In the rows, zero is written as 128.
The rows of M fall into several groups, which share some directions, and each row is roughly a mix of its group's hidden directions.
M, 104 rows:
[[117 178 153 120 162 134  98 134 133 126]
 [131 174 113 134 121 100 121  84 140 126]
 [134 103 121 139 106 174  89 111 138 133]
 [123 118 158 132  98 149  97 131 100 164]
 [134 146 118 122 110 145  86 148  83 139]
 [ 93 158 143 118 174 121 108 143 119 137]
 [141 181 122 113 155 141 130 118 156 148]
 [107 115 118 138 109  95 161  85 117 140]
 [126 118  98 151  83 124  96 136 143 150]
 [133 132  70 135 139 108 139 101 144 147]
 [115  72 151 140 126 109 139 137 121 100]
 [110 142 142 118 100  99 177 128 107 119]
 [151 141 115 110 123  94 164 160 155 130]
 [131  98 119 136  88  93 166 116 134 133]
 [143 143 110 111 147 129 144  69 111 129]
 [152 154 110 130 111 168 115 118 169 132]
 [157 118  98 149  83 114 102 129 141 119]
 [113 124 143 104 154 167 131 156 138  94]
 [129 174 120 129 148 163 112 107 142 154]
 [136 160 110 112 138 172 113 113 163 124]
 [132  87 125 142  86 106 148 156 133 119]
 [122 176 125  88 136 130 145 123  97 120]
 [126  93 122 138 104  95 160 162 135 115]
 [147 120 127 120 164 171  95 127 150 114]
 [145  96 165 145 132 123 106 101  95 122]
 [134 133  98 160 140  91 127 134 167 146]
 [142 129 106 112 175 159 152 116 134 151]
 [ 88 157 116 133 161 102 150 112 112 134]
 [ 72 146 150 107 143 121 144 142 110 134]
 [117 128 125 133 171 177  98 126 119 121]
 [136 165 109 138 122 147  94 110 156 158]
 [136 155  84 133 141 113 135  90 155 131]
 [129 192 154 126 121 132 109 137 138 132]
 [ 91 146 102 140 148 132 120 120  82 144]
 [147  99 101 127 166 128 126 166 149 119]
 [125 146 183 133 118 108 153 132 103 113]
 [150 142 116 124 147 135 155 153 181 131]
 [122 187 119 123 159 135 130 123 145 149]
 [158  78 118 131  93 142 143 119 144 128]
 [107  93 131 127 104 103 164 152 104 116]
 [132 106 120 136 151  94 156 122 145  83]
 [145 179 102 125 110 118 109 116 121 157]
 [165 168 116 111 107 125 136 136 156 153]
 [118  92 146 118 147 136 145  86  95 132]
 [131 172 114 139 127 130 106 135 144 176]
 [167 166 149 135 155 150 123 123 156 130]
 [118 180 133 109 159 105 153 136 132 126]
 [113 151 169 106 142 111 147 140  97 105]
 [118 123 143 146 150 126  74 113 110 156]
 [127 150 143 132 111  89 125 169 132  94]
 [140 130 152 119 133 161  74 139 111 114]
 [104 152 123 136  74 120 137 107 121 153]
 [ 95 169 156 117 127 147 113  98 113 134]
 [115 166 120 136 157 125 100 155 150 156]
 [121  90 161 118 133 125 150 139  98  94]
 [130 116 139 117 145 188 124 134 126 160]
 [133 143 100 128 116 123 161  84 138 161]
 [114  81 157 119 140 143 146 156 112 109]
 [144 159 135 125 153 161 121 118 174 138]
 [163 117 116 128 129 174 130 129 170 136]
 [146 111 121 147 104 137 146 160 176 132]
 [102 146 147 125 108  89 157 116  96 135]
 [111 144 166 104 163 137 153 112 110 110]
 [140 146 115 111 186 102 141 141 136 123]
 [140 171 162 151 109 102 128 112 120 147]
 [102 176 130 121 121 135 110  91 123 153]
 [124 105 164 131 137 155  85 126 120 100]
 [152  93 140 122 148 148 138 140 170 103]
 [144 167 132 115 150 167  96 115 137 141]
 [158  84 104 151  97 126 129 143 141 133]
 [ 96 145  92 140 139 106 129 117 149 167]
 [156 134 137 114 137 176  85 126 126 126]
 [131 117 136 103 187 136 121 115 116 103]
 [156 114  97 131  84 122 154 147 135 147]
 [166 112 110 161  98 120 125 149 153 142]
 [ 80 115 138 102 143 115 146 130  92 116]
 [124 168  99 140 110 113 105 139 143 165]
 [146 169 113 115 131 164 126 118 168 123]
 [146  85 154 132 155 150 145 128 138  97]
 [106 146 143 137 115 135  92  89 108 157]
 [156 156 119 134 101 164 121 113 166 130]
 [104 134  89 129 126  77 144 108 127 124]
 [137 109 142 140  98  93 113 100  90 133]
 [155  99 122 156  82 114 145 146 136 131]
 [110  86 107 158 126 158 120 153 109 122]
 [135  82 150 124 163 147 152 149 120 118]
 [152 178 114 108 112 134 110 124 114 158]
 [160 142 101 123 116 128 121 185 132 126]
 [126  99  91 117  99 107 165 111 116 125]
 [114  77 125 134 165 129 152 113 124 148]
 [136  91 111 162 111 111 100 144 128 158]
 [149 163  77 130 133 121 125 126 148 153]
 [173 106 117 115  83 147 115 128 122 137]
 [159 135 103 137 114 148 110 172 156 134]
 [103 148 128 116 151 111 149 180 138 116]
 [141 171 132 120 164 145 140 139 163 112]
 [107 127 147 119 173 141 103 105 101 108]
 [133 114 156 138 135 144 107 172 160 103]
 [123 138 166 136 113 151 109 168 152 107]
 [ 90 125 123 129 168 120 133 101  90 120]
 [141 105 167 117 102 111 100 148 117  99]
 [130 139 108 156 108  89 106 122 132 168]
 [137 116  76 144 102 120 121 134 151 158]
 [138  92  99 132  85 117 117 155 115 115]]
Here is one row from each group, named. Which group is each of the other rows in?
[146  93 117 133 106 112 165 155 156 119] | A
[116 170  96 137 117 112 111 132 145 167] | C
[119 119 142 127 121  79 167 130  96 124] | K

[114  99 106 141 172 125 152 117 156 143] | C
[139 118 119 128 121  92 128 127  79 165] | C
[121 117 155 120 148  88 154 143 154  98] | A
[111 118 132 128 172 126 153 173 140 145] | C
[102 101 110 143 130  95 169 151 122 120] | A
[115  72 141 138 144 146 120 120 115  97] | A
[104 104 149 115 154 103 150 153  99 108] | K
[104 159 111 132 151 110 132 177 113 129] | A
[139 136 114 132 163 154  79 120 148 142] | K
